Z: 3 groups of rows, each row roughly a mix of its group's hidden directions; some rows fit no group
Z (108 x 13)
[[ 11 -25 -11 -13   3  17  -9  -7  -5 -18  15  -6 -24]
 [  6  -3 -24  -4  -3   9   3   7   9  10   0 -28 -30]
 [ -4  -3   6  16  10   4 -15  11  13 -12  18  29  19]
 [ -5 -17   2   0  -6   5  36  -1  -2 -22 -16   6 -15]
 [ -2  15  35  -1  -2 -22   4  -7   8   7  14  18   3]
 [  2 -23  -6  -1 -22   4  11   1 -10 -24  -6 -16 -21]
 [  5 -26  10   0  14  18  15 -14 -12  -5  14  10 -19]
 [-11   7   5  -9  12  -3  31   5   8  -1  -4  28  17]
 [  2 -19 -15   9 -23   5 -10  -1 -25 -19   6 -13  -9]
 [ -2  23  31   1 -11 -24   4  -4   1   5  -1  11  15]
 [-14 -21  31 -11  15  -1  14 -12   1   3  13  -2 -11]
 [-11 -25 -27   9   6  19   8   7   1 -21  10   1   2]
 [  0  13 -24  -4   1  -2 -25  17  16  15 -13 -15  -2]
 [ 25  -7   8  -4 -11  -5 -15  14  20 -14  15   5 -20]
 [ 17   1  -5   9   1  30  19   7  -9 -26  -9   8  -2]
 [ -1   8 -27  16   0   0  -3 -21 -12  20  -4 -15  18]
 [  1  -1  -2   8 -15 -14 -29 -11   1  10   8 -31  -4]
 [ -3  16 -15 -13 -15 -12 -13  -5  20   8   9 -28  -1]
 [ -3  -8  31  -4 -11 -15 -21  -1  11 -10  19  13  -7]
 [ -8   2  16  12 -10 -18  -5   2  37   2  -1 -14 -10]
 [ 14  -1   1   2   2  26  -4  -4  -5 -17   1  36   9]
 [-14  -8 -13   5   6 -17 -19 -21  -8  27  -5 -10  10]
 [  8 -12  -4   7  -2  19  17   2 -23 -20 -18  10 -17]
 [-11  13  25   9  -9 -19  17  -3  -1  -9   6  17  22]
 [ -1   3  13  15 -15 -13   2  23   8 -21  -3  22  15]
 [ 10  18 -26   4   3  20  25   8  -5  -1 -13 -15   5]
 [ 20  11   2   0   8 -16 -15  21  14  21   0 -12 -18]
 [  2  -9  18  30   0  -9 -23   0   9 -15   4  11  15]
 [ 26  15   9  -6  -1 -13 -12  12  -3  17 -15 -13 -20]
 [  7 -17   0  17   6  16  18  -6 -23  -2  -6  -3 -27]
 [ -3  22  -9  -9 -20 -12 -10   9   9  22   3 -23 -11]
 [ -3 -14   8  11 -18  -9  25   4  -7 -27 -17   7  -2]
 [ -1  28 -20  -9  -5  -7  -5  -6  10  23   4 -12  20]
 [ -7 -14 -17   3   9  30  13   1  -4 -13   9  18 -18]
 [  3 -21 -26 -10   3  19  -8  -5   5  -8  13 -17 -20]
 [  1  -2   0 -13   3   0   8   7  -6   4 -17 -18 -40]
 [ -5 -13  15  14  11   6  22   9   0  -8  10  26 -19]
 [-10   4  -2 -19  10  -6 -11 -16   2  35   8  16   9]
 [  7 -15  19  -8   6  19  -9  -9  -6 -18  -2  29 -14]
 [  1   9  21  15   8 -13 -10  10  15  -3   0  23  25]
 [  6 -11  13   1  14  -5 -20   1 -10 -16   5  24  27]
 [-13  -8 -15  13  -1 -25   0  14  -1   7 -13 -30   0]
 [  2  23  12  -6 -18 -10 -14 -17  15   2  20 -17   8]
 [  5  12   8   3  29   6 -20 -15  11  27   2  -3   1]
 [ 12  -6 -13   5  10  25   5   3 -14  -5  -9  34   4]
 [ 15 -14   3  19  -5  16  -4   5 -14 -24  -4  24 -12]
 [  4   5   3 -10  25   2 -23  -7   8  18  18   4  22]
 [ 14  -7 -15   3  -5   3   0  26  -2 -17  -4  -8 -32]
 [-10  -8 -17   1   7 -15  10  18  -6  15 -20 -23 -16]
 [  3  -1   0 -16 -12  20  -2 -11 -16  -8 -19   0 -31]
 [  7 -15   6  17 -19   4   0  17  -3 -33  -7   8 -12]
 [-16 -22  -2  22   5 -18   0 -11 -10   9  -2 -26   4]
 [ -6   2   8   9 -19 -33 -12  20  13   0  13  -7   0]
 [ -2  15  20  17   5 -12   1  12  13  -1  -8  27  20]
 [  5  -2  11   9  12   8   8  19  -5   6 -16  22 -30]
 [ 13   7   2 -21   3  11   1  13  18   8  -8 -16 -30]
 [ -1  19   3 -13   4 -19 -10   4   2  18  10   5  34]
 [  0 -10  23  10  -9  -4 -22 -16   4 -16  18  17  13]
 [ 11  -2 -11   2   1  20   5   6 -37 -12  -8  18   1]
 [ 17   5   2  -3   4  34  19   2  -5 -22  -5  13  -6]
 [ 10   2  -1  18   1  21  34  -4 -11  -8   4 -18  -7]
 [ -1  15 -11   0  -5 -12   5   4  24  23   9 -27 -10]
 [  1  -1   8  -3  -7   2  31  19   6 -20 -19  16 -12]
 [ -4 -10  -3   9  -6 -19  -1  14  -7   2 -13 -24 -31]
 [ -9  -2  21 -11   1  -7 -17 -25   9  11  21  13  13]
 [ -5 -27   1  -7   8  18   0 -22  -9 -18  19  12   3]
 [  5  -6  13  -4  12  28  13 -13  -1 -17   8  20  17]
 [ 15  24  21  -9 -17 -25  -6   4   2   3  -3  -8 -13]
 [ 17  -9 -15 -12  -3   6 -10   5   3  -4   6 -22 -33]
 [ 12   6  -5  10   4  27  32  -5 -10 -11  -2 -15  -5]
 [ -3 -16  -6  13 -10 -23 -28  18  -4  -7 -14   7 -11]
 [  4 -10 -19 -26   7  15 -15  -4  -2   7  23 -17  -6]
 [ 17  10  10  -9  11  15   4  29   8  -9 -11  23  -6]
 [ 12   0  10  -2   6  15   9  28  12 -19  -9  24 -10]
 [  6  19   9  -7 -12 -19   6 -16   6  21   7 -26  10]
 [ -7  27  14   9 -18 -23  21   2   6   6  -4  -7  12]
 [  6 -28  16  21  10   1  -5 -19  -8 -21  -6   4   8]
 [ -1  29  21  -3 -21 -16   4   7   0   0 -17   7 -14]
 [  4   5 -15  -6  -4  -3 -12  -8 -11  11 -21 -21 -31]
 [-10  10  11   5  14  -5   0 -12   5  30  -4   8  29]
 [  4  24   8  -1  -3 -10   5  -4   2  35 -17 -16   1]
 [  3  25  16  -3 -16 -18  15 -11   3  19  -2 -19   0]
 [ 14 -25 -13   3  17   3  -6  12  10  -6  27  -7 -15]
 [ -3  18 -17 -11   5   0  -5  -3   8  19   5  15  34]
 [  9  23   4 -13 -11  -5 -13   3   4  18 -20 -11 -24]
 [ -8   3  -3  -6   0 -18 -19  -5   3  11  24  -1  33]
 [ 17  -5 -22   1   7   6  -3  14   4  16  -5 -27 -22]
 [ 11 -16  25  -7   6   8  10 -18 -12  -4  14  12 -23]
 [ 16  10  -6   6  -5  22  -5  -5  -2 -12   7  31  20]
 [  8  13 -18 -16  -5   1 -23  -6  -5   7 -24  -5 -23]
 [-10   5   9   4  13  -4  16   8  13  -5   3  34  24]
 [ 13   4  -7   9   3  28  29  -2 -12 -12  -7 -12 -12]
 [ 16   6   0   8  -6  21  20   0  -7 -22  -8 -20 -20]
 [-14  14   6   4  -9 -14  -3  -4  -1  -7  -4   8  42]
 [  3  -5 -12 -14 -16   9  10 -15   2  -4  12 -28 -25]
 [-13   0  22  17 -23 -14  -8 -14  -6 -12   1   2  21]
 [ -7  -2  -4  13  -8 -11  15 -16 -34  -5 -11   6  19]
 [-11 -14  13   0   5 -16  22  25   2   5   3 -12 -23]
 [ 19  -4  21   3  -3 -19 -24 -21  18  -8   4   2  -3]
 [ -4  15  20   7  -1 -26  10   1   5   5 -13  13  27]
 [ -9  -4   6  16  -2 -13 -17   6  13 -10  20  17  28]
 [  9  -8  -3 -13   0  17  26   5 -11 -12 -20  -2 -26]
 [ 18 -10  -2  -1  21  28 -23  -6  -5   1   3  -6 -18]
 [ -3  16   1   1  -9 -19   5 -11   6  14   5 -20  33]
 [ -7  26 -13 -14 -15  -9   2   5   4  26   1 -18 -11]
 [ -7 -12  -8   6   1  13  11  14  -3 -24  12  32   8]
 [  6 -17  -9 -13  -9   3  -2 -19  -3 -22  27 -19   0]
 [ -7 -21  18   0   8  -6  10  28   6 -13   6  24   3]]

one row of each group, then the others: which group is each in?
[ -7  18   5  -9  -8 -21  11  23  22   8  14 -14   8] : X
[  9   0  -7   7  -2  10 -31  -9  -4  12   4 -26 -21] : F
[-12   7  -6   3 -18  -7  24 -17   1  -4  11 -22  22] : W

[ 13   2  -6  13   1  25  28  -2 -14 -11  -6 -15 -16] : X
[ -3 -20  -9   0  19   8  18  20 -14   5 -17  16 -14] : X
[ -5 -22   2   3   5  11   0   6  -6 -32  11  26  -7] : W
[-10  -1 -18 -16  20  15  17  -7 -11   6  14  20  13] : F
[  1  17   4  -3   3  -8 -28   8  -3  10 -26  12  22] : W
[ -2  -8  -1   8   2   7   3   6   5 -37 -15 -17  21] : X
[  5  14 -11 -10 -18  -1   0   9   8   3  -9 -21 -34] : W
[ -6 -13 -12   0 -17  -9  -4 -22 -14   3   4 -33  -8] : F
[  5 -20  -6  20 -12  11  -6 -10 -24 -20  -6  -8 -16] : F
[ 14  15  -8 -18  -9   9 -19  -1   0 -10 -21  -3 -26] : X
[ -3  10 -21   3 -21  -7  -7  20  -2 -27 -13  -9  13] : W
